rotation steps, each row followed by its count of steps:
The counts run from 0 to 654.
[-19   9   3   2 -34  10  -1 -20  14   6  -2  15  21 -50  34   6 -17 -10
 -13  24  18 -59  -2 -35  57  37  -3  45  62  -9   7   6  -2   9   0 -49
  15 -55  61  34 -10  44  19 -50  14 -11  13   5 -19  30  28  -8 -16]  450
[ -1 -13 -10  -5  26  31  41 -13  17 -79  49 -25 -13   4 -28 -24  28   9
  21   3 -47  -6  -5 -18 -52 -28 -25   9 -30 -24   8 -19   1  10  17 -20
   6  38 -21 -20  32 -30  -4   7 -26  35  67  38 -11 -33  42  18   2]  335
[ -7 -16 -14  -1 -11  55  35 -35  13 -29  41 -23 -19  40 -10  -3 -19  25
 -22 -26 -18  12  34 -22 -20  -8  -7  46 -46 -54   5 -21 -13  -2 -12  -3
   4 -20 -38   9  19  -9 -51 -11 -22  26  71  42 -24 -27  17  -4  -6]  61
[-20 -67  30 -60   7 -58   4 -53  19 -11  20 -21  -4  -8  39 -45  16   7
   7  26   5  27   9   0  -2   3 -12   6  39 -28  12  37 -21  58  33 -25
  19  -8  31 -12  35   1   4  37  17  17 -26 -35  -8  44  27  -8  28]  634
[-26 -34 -35  12 -44  43 -15 -30   2 -10  21  13  33  47  36  60  22 -10
   5 -35   7  -1  -2  40   9 -11  -3  33  11   9 -44 -15 -32   2 -57 -26
  23 -31 -17  80   8 -27 -13  17 -13 -12 -13 -42 -36 -21  -4  15  -1]  208
[-17 -35 -17  19 -50  54  36 -16   8 -36  47  23  40  34  16  58  26 -25
  13 -35  -1   3  -7  24   4 -22 -11  28   9  30 -29  -9 -18  25 -59 -68
  34 -11 -18  55  11 -20 -12   1 -36 -10  -8 -27 -24 -47  17  18 -25]  207
[ 35   5  30  27  12  -1 -30 -50 -21   7  -4 -33  -1 -37  17 -44 -29  25
 -33 -16  29 -54  17  44  31  24  11  33  50 -34  44 -13 -19  15  -5  48
  16 -62 -10  -5  11  -6  42   8   1   3  14  11  13  37 -24 -15 -22]  19
[  2  -5 -11   9 -11   9  52 -28  24 -32  28  -6  -1  28 -38   6  -1  -7
 -16 -37 -43  18  30 -16 -58  -6 -18 -33 -18 -55  47 -29 -35  20  24 -34
  24   2 -37 -20  42   0 -19  14 -33   1  42  52  17 -26   8  12  -2]  69
[-14 -12 -54   8  -2  56 -24 -37  33 -45  23 -23 -13  55  -2  12  17  18
 -14 -16 -63 -20  -4  21 -29  11   5  30 -52 -24  -9 -40  -9 -14   4  24
  -3  32 -14  22  45 -35 -16  20 -14  21  70  29 -35 -14  20 -15  23]  566
[-27 -36  -1 -59 -13  25   7 -21  51 -30  60  -6  -5  18  28   6  21  10
  20   5 -25  14   6 -17 -15  21  20  27  -4 -10 -40   1 -15   6  19 -62
  16   0   1  11  21   1 -58 -20  -5 -20  25  -9 -35  -4  61   8  43]  640
[ 38   0 -10  49 -23  -4  38   1 -37 -21   3 -16  33 -37   1  31  12 -28
  19  -1  -4 -40 -14 -14 -12  -6   8  -4  76   7  33 -30 -17  27  -4 -70
  55 -24  41 -14   8  21  49 -13 -10 -46 -22  33  13 -20  10  49 -24]  453
[ 32 -57  26 -33  53  -9   8 -38  28   6  45  -2  -4  -9 -13 -60 -29  -9
  22  21 -15  -2  19   0 -85 -14  45   7  16 -33  22 -14 -11  47  19  15
   8  22   5 -34  24   2  31  28   1   6  -2   7  -2  14  16 -23 -28]  351
[ 10 -57  12 -43  54 -45 -12 -54   4   4  15 -31   0 -29  36 -58 -10  -6
  19  46   6  -6  16  -1 -13 -11  15  50  29 -37   7  28  26  22   5   3
   8 -13  28 -34  29  -5  23  41  17  11 -15 -17  10  29  34   1  26]  625
[-24 -24 -14 -43  76  -6  -1 -23   7  15   9 -22   2  62  20 -17   3  17
  22  21 -77  18  16 -38 -30  33  31  47   4 -40  17 -16   4 -29  11 -20
   0  16   4 -37  44  -3 -58  17   2 -19  15   3 -14  -5  44   8  41]  117
[-14 -22   1 -17  31  -7 -35 -21  25  43 -12  27  21 -18  56  -8 -23  -1
   6  53 -24 -10   8  -4 -20  43  53  26  68 -16  -3  -7 -10  -5  20  -2
  15 -37  45  17  25  39  19   0  38 -29  -7 -25  -7  47  20  11  14]  156
[ 15   8 -10  13  10  55  -1 -26 -22  -5  33 -20 -17  66  -8  20   6   9
   0 -63 -48  -9  15  -5  12   0  21  43 -31 -27  29 -42  -3   1 -38 -10
  37 -17 -30 -30  36 -39 -28  30 -28 -35 -16  30  -4 -35  16 -34  -2]  272
[-36  -6   5 -27  15  32  -8 -45  11  -8  18  -8  10  63   1 -11   7  19
 -28 -25 -13   4  22  11  10  10 -43  32 -21 -32  11  -5 -26  -3 -11  26
  -2 -21 -57  25  28 -48 -40  13 -21  55  50 -28 -29   4 -25 -31  14]  53
[-32 -10  27  -9   9 -22 -20 -37  58 -30  -5  17   4 -40  27 -38 -18  15
 -30  58 -18  -8   5  24   9  42 -11 -12  26 -44   8  -2 -18  22  46  49
   2  -8  -6  49  24  25  27  22   3  38  34 -26   3  54   9 -19  16]  597
[-21  12 -19  24 -64  51  10 -36 -34  -5 -15  26  10  43  17  47 -23 -10
 -58 -35 -13 -12  31 -16  40  -4  -9  46 -23 -42   8  -6  12 -21 -52   2
  -3 -49 -19  61  10   5  -4 -12 -16   5  40  14 -11 -10  -2  -7 -23]  512
[ 12  -3  52  16 -19  20  33 -49  11 -28  42  11  11 -11 -14 -38 -39   4
 -34 -16  22 -11  29   8  32 -12 -39  15  -4 -40  57   6 -21  59 -12   8
  26  -9 -24  16  23  22  14  18  -3  20  -4   7  11   9 -10 -73 -64]  286
[  0  -5  18  28 -10  50  14  -1   9 -25  40  26  29  11 -31  15  -1  -6
  -4 -50  -9 -41 -32  17  -7 -17 -26  13  10  23  36 -39 -11  63 -30 -24
  34  10 -17  42  15 -11  44   2 -20  -5 -15  10 -28 -40 -18 -49 -83]  499
[  1  -8 -14   9   3  -2 -28 -29 -25  -3  -4 -49   8 -13  -6 -19 -24   1
   8 -26   8 -36 -17   3  -3 -24  -4  51  52  17  43  -5   7  48  -2 -24
  44 -18  59 -16  11  -7  41  19  11 -17 -43  32  -7  22  12 -53 -65]  488
[ -6 -59 -52   3 -29  13  13 -25  46 -27  24 -10  21  -2   4  36  12 -36
  25  32 -32  10  -9  12 -99 -20  -1  -9  28   5 -31 -24 -29   9  22 -23
  11   7  10  36  11  18  27   4  -3  13  42   0 -21 -13  34  66   6]  142
[  5 -41  -7   4  -1  19  33   3  66 -44  56  -1   9 -48 -17  -5  -1  -9
  40  44 -11 -24  -6  19 -71 -10  -6 -13  13 -23 -11 -39 -26  24  35  -5
   5   1  -7  19   7  33   9 -28 -21  25  70  27  -5 -24  30  47   8]  371
[ -8 -22  37 -34  73 -43 -25 -30  26  33  -5  18  30 -31  39 -44  -1  -8
  11  60 -28  -7  11   3 -16  36  23   7  74 -37   7 -11  -9   3  43  -1
  19 -10  18  -4  24  19  15   4   6   1 -12 -36   7  34   6  13  26]  386
[ 13  -6  28   6 -24  20  23 -45   3 -24  28   4 -29 -39 -19 -33 -40  15
 -40  -1   6 -39  18 -10  21   5  -8   3 -14 -47  59  -2   2  39  10  11
  16 -21  13  12  19  37  38  -7  -3  24  46  67   9   8  18 -56 -48]  295
[-28  49   0  20  47  49 -16 -25  -5 -34  -2  13  13  45   2  -7  24   8
 -33  -7 -60 -33 -11  25  37  34 -13  17 -18 -39  15 -40  -7 -30 -26  27
   6  -1 -54  31  36 -35 -21  -5 -35  23  40  -2 -11 -17 -10 -22  21]  539
[-28 -23   3 -28   6  23 -11 -37  33 -23  10  10  -6  -6  -8 -34 -11   4
 -33   7 -17 -40   3 -28 -14   1 -10   7 -30 -31  22  -6   9  42  26  34
 -15  30  18  38  28  14  57  19  -4  48  35  13 -25  35  27 -83 -15]  570
[ -8  13  32   8   7  24  10 -33 -20 -31  25 -10   7  -5 -25 -46 -10  11
  -1 -39   0 -29  -6   4  27   3 -13  30  11  -4  71  -4  -7  63  -6 -30
  44  11   2 -17  25 -15  21  17 -21   0 -47  17   2   4   1 -94 -66]  268
[ 21 -22   0  35 -14  62  18 -27  -7 -23  19  22   9  -6 -18   8 -25 -19
 -18 -22  16 -59   1  27 -23 -31   6  21   0   2  17 -39 -10  32 -30   8
  16  -8 -15  46   9  -8  51 -12 -16   8  19  29 -15 -33 -18 -21 -90]  508
[ 52   1  10  19 -14  12  -9 -27 -14  12  14   1  -4 -28   0 -14  -7 -14
 -13 -41  22 -54  13  12   0   8  33  16  29 -10  55 -17 -22  62 -18 -10
  51 -40  28 -34  26  18  72   1 -16 -37 -19  40   2  11 -13 -45 -40]  2
[ 39  -3  11  27  26  11  21 -13 -65 -20  11 -15  26 -35  -7 -13  -5 -26
  24  -6  14 -32  -6  15   1 -39  -8  44  62  15  26 -13  29  36 -40 -56
  33 -23  32 -30  -6 -10  38  -2 -15 -16 -35  26   6 -23 -14  22 -51]  471
[ 17 -28 -15   2  13  13 -12 -51  27  10  19  -2 -19  44  33   2 -18  -5
  -9   2 -55   3  51  11 -33  29  52  19 -29 -67   1 -25 -12 -23 -10  40
  -2 -27 -32  -2  54   5  -5  32   0  -1  35  13  11   4  21  25  38]  585
[-17   7 -16  19 -44  30 -17 -53 -21  10 -35  12   2  26  25  34 -21  -1
 -78  -5 -14 -20  23  11  47  14 -10  48  -4 -34   8  -8 -15 -16 -36  38
  -4 -55   0  62  31   1  18   4  15  35  34  -7 -15  24 -18 -32 -14]  513
[-41 -61   8 -39  38 -26 -13 -36  31  14  -8  11  39   4  32 -21 -16 -13
  -3  54 -10  18  12   4 -46   2 -25  19  35 -21  -3  17 -12  34  25   4
  -3   1  17  40  30   6  15  25  28  32 -19 -67 -25  50   7 -18 -13]  129
[ -7  25  -9  15 -34  56  16 -33  13 -45   9  16 -11  27 -12  24  17  -3
 -47 -25 -53 -12  16 -25  18  23 -21 -13 -26 -54  19 -31 -20  -5 -10  20
   1  -7 -39  21  44  -3   7 -23 -35  36  83  32   0 -17   6  -9  29]  300
[ 11 -31   2   7  29  10  11  11  33 -16  36  42  37 -64   9   6 -17 -45
  29  56 -17 -53 -36   9 -52  -4  23   0  55   9 -33 -34  13  21 -13 -30
  -1  -1  23  39   6  30  54 -19  -1  11  22 -13   1 -17  23  48 -23]  159
